500 stands for zero in the data rows.
Here are some numbered points:
[559, 498, 616, 507, 423, 714, 488, 642] 0
[415, 474, 557, 402, 413, 347, 387, 431] 1
[433, 441, 606, 454, 481, 358, 523, 489] 2
[509, 517, 633, 716, 486, 798, 500, 553] 3
[679, 378, 465, 524, 316, 926, 512, 540] 4
[485, 627, 518, 521, 408, 464, 492, 488] 5
[649, 260, 676, 597, 514, 860, 477, 485] 6
[457, 313, 481, 330, 541, 989, 583, 522] 7
[538, 389, 649, 531, 583, 627, 485, 534] 8
[337, 634, 612, 363, 663, 457, 696, 522] 9
[364, 484, 541, 447, 609, 472, 452, 594] 10
[644, 627, 491, 834, 452, 660, 564, 547] 11
[759, 509, 462, 790, 409, 465, 434, 438] 12
[540, 399, 647, 567, 513, 623, 465, 578] 13
[248, 678, 364, 157, 468, 181, 498, 443] 14
[387, 483, 608, 387, 394, 339, 387, 383] 15
[620, 526, 511, 652, 623, 288, 527, 428] 16
[307, 396, 553, 455, 344, 221, 444, 431] 17
[454, 611, 391, 604, 470, 629, 473, 557] 18
[582, 554, 479, 613, 607, 583, 618, 601] 19
[473, 349, 483, 372, 529, 986, 571, 540] 20
[549, 721, 457, 398, 612, 446, 566, 412] 21
[406, 443, 325, 529, 285, 306, 484, 342] 22
[563, 613, 601, 587, 674, 341, 542, 450] 23
[355, 783, 342, 515, 494, 234, 741, 335] 24
[523, 602, 474, 672, 545, 338, 433, 557] 25
New points follow, each followed by the number of its nearest point above.
[555, 248, 428, 645, 385, 405, 347, 704] 13
[478, 673, 475, 473, 559, 361, 508, 395] 21
[406, 627, 505, 429, 597, 567, 529, 356] 21
[731, 497, 478, 681, 313, 549, 490, 356] 12
[553, 255, 434, 625, 431, 326, 320, 729] 25
[511, 638, 468, 674, 589, 392, 431, 541] 25
[274, 660, 427, 200, 398, 221, 455, 476] 14
[363, 555, 429, 399, 662, 333, 745, 388] 9
[545, 404, 613, 753, 422, 539, 403, 459] 13
[742, 334, 391, 630, 282, 999, 454, 603] 4
[625, 487, 423, 840, 380, 722, 512, 755] 11
[716, 524, 438, 586, 413, 566, 535, 365] 12
[518, 678, 486, 422, 550, 460, 509, 391] 21
[636, 534, 352, 459, 686, 670, 607, 640] 19
[578, 609, 588, 615, 674, 321, 585, 443] 23
[650, 351, 432, 566, 286, 999, 491, 544] 4
[317, 566, 450, 358, 654, 297, 750, 406] 9
